128 stands for zero in the data rows.
Here are some points:
array([148., 138., 111.,  97., 129., 167.,  37.,  96.,  98., 106., 154., 143.])
array([155., 141., 133., 153., 117., 136., 128., 120., 110., 154., 140., 178.])
array([110., 128., 123., 137., 167., 125., 121., 146., 145., 143., 156.,  96.])
array([141., 114., 129.,  98., 153., 122., 122., 118., 147., 166., 120.,  86.])
array([133., 114., 125., 102., 156., 119., 180.,  98., 123., 115., 156.,  82.])
array([180., 130., 129., 153., 182., 138., 135.,  99., 129., 104., 111., 130.])
array([144., 110., 113., 100., 155., 125.,  93., 105., 116., 143., 159.,  98.])
array([138.,  94., 128., 101., 149., 125., 127., 129., 148., 138., 148.,  95.])
array([114.,  72.,  85.,   2., 166., 104.,  66.,  76., 150., 196., 185.,   0.])
array([100., 140., 146., 169., 113., 173., 125., 132., 138.,  87., 152., 164.])
array([130., 142.,  94., 126., 134., 198.,  81.,  41., 117., 124., 168., 131.])
array([138., 156., 112., 143., 126., 158., 126., 135., 100., 113., 139., 151.])
array([109., 142., 129., 124., 121., 134., 154., 146., 143., 133., 144., 155.])
array([143., 131., 126., 141., 138., 177.,  76.,  99., 124., 126., 142., 146.])
array([125.,  92., 137., 139.,  96., 117., 133., 151., 153., 127., 119., 140.])
array([161., 124., 138., 126., 132., 131.,  88., 102., 120., 131., 121.,  66.])
array([123., 141., 146., 110., 126., 166.,  81.,  94.,  90., 161., 136., 141.])
array([115.,  57., 139.,  70., 141.,  62., 175., 128., 168., 176., 111.,  42.])
array([136., 123., 120., 142., 123., 147., 126., 118., 158., 127., 129., 162.])
array([112.,  93., 132., 121., 115., 134., 121., 107., 118., 118., 144., 140.])
array([119., 162., 135., 120., 117., 127.,  72., 124., 137., 142., 133., 112.])
array([108., 126., 150., 145., 127., 163., 126., 130., 147., 111., 157., 111.])
array([124.,  99., 132., 148.,  90., 135., 126., 143., 149., 113., 119., 138.])
array([148., 143., 141., 155., 119.,  77., 172., 165., 127., 175.,  91., 159.])
array([107., 121., 145., 127., 126., 118., 147., 165., 137., 108., 111., 171.])
array([112., 139., 113., 125., 139., 126., 146., 118., 116., 108., 120., 148.])
array([127., 181., 127., 181.,  78., 102., 143., 193., 165.,  98.,  66., 216.])
array([128., 151., 101., 160., 122., 134., 141., 137., 124.,  96., 136., 166.])
array([119., 136., 128., 160.,  93., 148., 100., 117., 114., 127., 153., 168.])
array([122., 146., 145., 128., 134., 128., 172., 119., 135., 124., 131., 138.])
array([127., 129., 143., 139., 102., 135., 122., 127., 136., 150., 136., 145.])
array([154., 140., 116., 120., 108., 126., 107.,  99., 112., 120., 114., 127.])
array([121., 152., 135., 130., 121., 140., 126., 157., 106., 120.,  95., 143.])
array([113.,  86., 133., 125., 128., 119., 131., 107., 127., 132., 142., 134.])
array([134., 139., 120., 100., 140., 151., 106., 106., 101., 126., 142.,  84.])
array([132., 131., 110., 113., 127.,  94., 139., 127., 104., 109., 126.,  91.])
array([115., 118., 148., 132., 103.,  84., 158., 147., 165., 100., 136., 107.])
Here are 24 more points, each followed by its number:
array([158., 130., 130., 130., 120., 108., 111., 137., 138., 130.,  97., 119.]) 0
array([109., 106., 139., 145., 113., 141., 114., 115., 114., 115., 138., 168.]) 1
array([115., 133., 147., 125., 135., 104., 137., 168., 134., 131., 111., 137.]) 2
array([107., 124., 145., 151., 129., 178., 111., 130., 132.,  95., 169., 137.]) 3
array([105., 118., 118., 140., 159., 130., 120., 139., 136., 129., 158.,  91.]) 4
array([135., 147., 122., 158., 102., 156., 138., 152., 105., 111., 119., 134.]) 5
array([128., 129., 148., 172., 123., 127., 154., 129., 138., 104., 113., 139.]) 6
array([ 89., 118.,  84., 100., 151., 136., 111.,  97., 124., 153., 145.,  85.]) 7
array([158., 108., 142., 122., 145., 114., 174., 144., 198., 152.,  64., 124.]) 8
array([136., 173., 143., 148., 116., 122., 157., 174., 102., 114., 110., 188.]) 9
array([121., 118., 108., 131., 144., 101., 129., 133., 143., 151., 139.,  48.]) 10
array([140.,  96., 121., 138., 123., 136., 102., 119., 139., 142.,  95., 139.]) 11
array([123., 100., 141., 122., 148., 101., 161., 158., 140., 128., 132., 118.]) 12
array([120., 146., 117., 135., 131., 139., 141., 113., 117.,  94., 114., 174.]) 13
array([103., 134., 131., 135., 119.,  73., 181., 158., 137., 119., 104., 117.]) 14
array([148., 137., 123., 157., 129., 137.,  99., 139., 117., 106., 144., 179.]) 15
array([145., 146., 141., 151., 121., 136., 107., 136., 133., 119., 108., 170.]) 16
array([115., 133., 154., 135., 103.,  92., 165., 161., 138., 156., 113., 145.]) 17
array([177., 137., 122., 158., 176., 154., 118., 112., 119.,  77., 111., 169.]) 18
array([144., 124., 126., 111., 143., 157.,  80., 101., 123., 144., 146., 103.]) 19
array([154., 150., 173., 184., 115., 109., 132., 167., 125.,  97.,  57., 169.]) 20
array([106., 157., 130., 102., 118., 145., 163., 149., 131., 132., 112., 144.]) 21
array([112., 138., 127., 148., 114., 105., 153., 140., 129., 110., 120., 132.]) 22
array([130., 165., 138., 140., 118., 124., 162., 176., 117., 106.,  95., 171.]) 23
Which three of these numbered points are nearest to each point below, looking only along the 2 directions in which the first points spread most? Their numbers follow each, nearest first.
array([109., 123., 127.,  84., 140.,  89., 101., 147., 146., 160., 127.,  86.]) > 10 4 7
array([138., 142.,  93., 133., 115., 130., 134., 112., 141., 127., 141., 126.]) > 11 0 1
array([119.,  95., 142., 117., 145., 108., 148., 153., 150., 130., 136., 121.]) > 12 2 0
array([101., 146., 144., 113., 105.,  78., 152., 137., 129., 156., 139.,  88.]) > 12 8 10
array([107., 154., 141., 133., 112., 115., 119., 122., 107., 140., 147., 121.]) > 11 0 1
array([115., 118., 139.,  95., 149., 136., 133., 115., 133., 108., 151., 113.]) > 4 11 0
array([127.,  83., 171., 133., 111.,  81., 165., 140., 147., 188.,  37., 157.]) > 14 8 17
array([181., 143., 123., 169., 176., 150., 118., 106., 118.,  93., 109., 167.]) > 18 15 1
array([127., 142., 139., 126., 127., 117., 163., 145., 144., 121., 116., 151.]) > 22 2 21
array([139.,  90., 117., 117., 128., 144., 110., 115., 140., 143., 116., 111.]) > 4 11 7
array([110., 140., 112., 128., 137., 155., 124.,  99., 109., 102., 129., 161.]) > 3 1 18
array([121., 127.,  97.,  97., 144., 157., 119.,  80., 108., 116., 149., 105.]) > 19 7 4
array([112., 127., 150., 120., 107.,  70., 189., 171., 165., 177., 102., 111.]) > 8 14 12
array([142., 106., 115., 138., 123., 138., 107., 136., 133., 130., 107., 143.]) > 11 0 1
array([150., 144., 135., 149., 107., 108., 110., 165., 128., 124.,  90., 157.]) > 6 22 5
array([125., 152., 138., 105., 127., 105.,  83., 116., 145., 156., 115., 107.]) > 4 11 0
array([134., 167., 152., 151., 113., 123., 176., 186., 116., 114.,  83., 196.]) > 20 9 23
array([116., 146., 113., 135.,  97., 134., 117., 108.,  69., 129., 122., 208.]) > 15 18 16
array([117., 138., 126., 159., 135., 148., 169., 175., 147., 136.,  73., 171.]) > 23 20 9
array([127., 146., 160., 176., 121., 125., 140., 134.,  80., 125., 110., 166.]) > 16 5 13
array([118., 115., 158., 170., 127., 105., 163., 156., 169., 134., 121., 131.]) > 17 14 2
array([117., 179., 135., 131., 115., 137., 131., 149.,  98., 110., 115., 147.]) > 5 13 16
array([122.,  97., 160., 135., 132., 138., 120., 118., 116., 123., 163., 180.]) > 1 3 13
array([155., 129., 128., 140., 107., 112., 121., 147., 128., 122., 104., 132.]) > 21 22 0
array([116., 127., 105., 101., 137., 169.,  88., 109., 136., 118., 150., 126.]) > 19 3 7
array([151., 123., 107., 116., 139., 144.,  85.,  79.,  97., 176., 171., 110.]) > 19 7 4
array([112., 170., 144., 118., 113.,  96.,  93., 154., 147., 140.,  99., 137.]) > 21 22 0
array([106., 132., 158.,  96., 135., 103., 150., 135., 124., 182.,  94., 122.]) > 12 8 2
array([124., 143., 142., 167., 129., 123., 169., 137., 120.,  68., 117., 196.]) > 9 20 23
array([123., 151., 118., 152., 114.,  81., 155., 163., 109.,  87., 108., 155.]) > 23 6 22
array([134., 138., 139., 135., 136., 142., 105., 145., 116., 123., 130., 151.]) > 1 3 13
array([147., 135., 111., 106., 107., 163., 131., 107., 110., 112., 170., 135.]) > 3 11 1
array([108., 161., 118., 183., 111., 152., 124., 105., 134.,  94.,  94., 221.]) > 9 15 16
array([121., 130., 100., 149., 145., 160.,  93.,  69.,  97., 137., 181.,  67.]) > 19 7 4
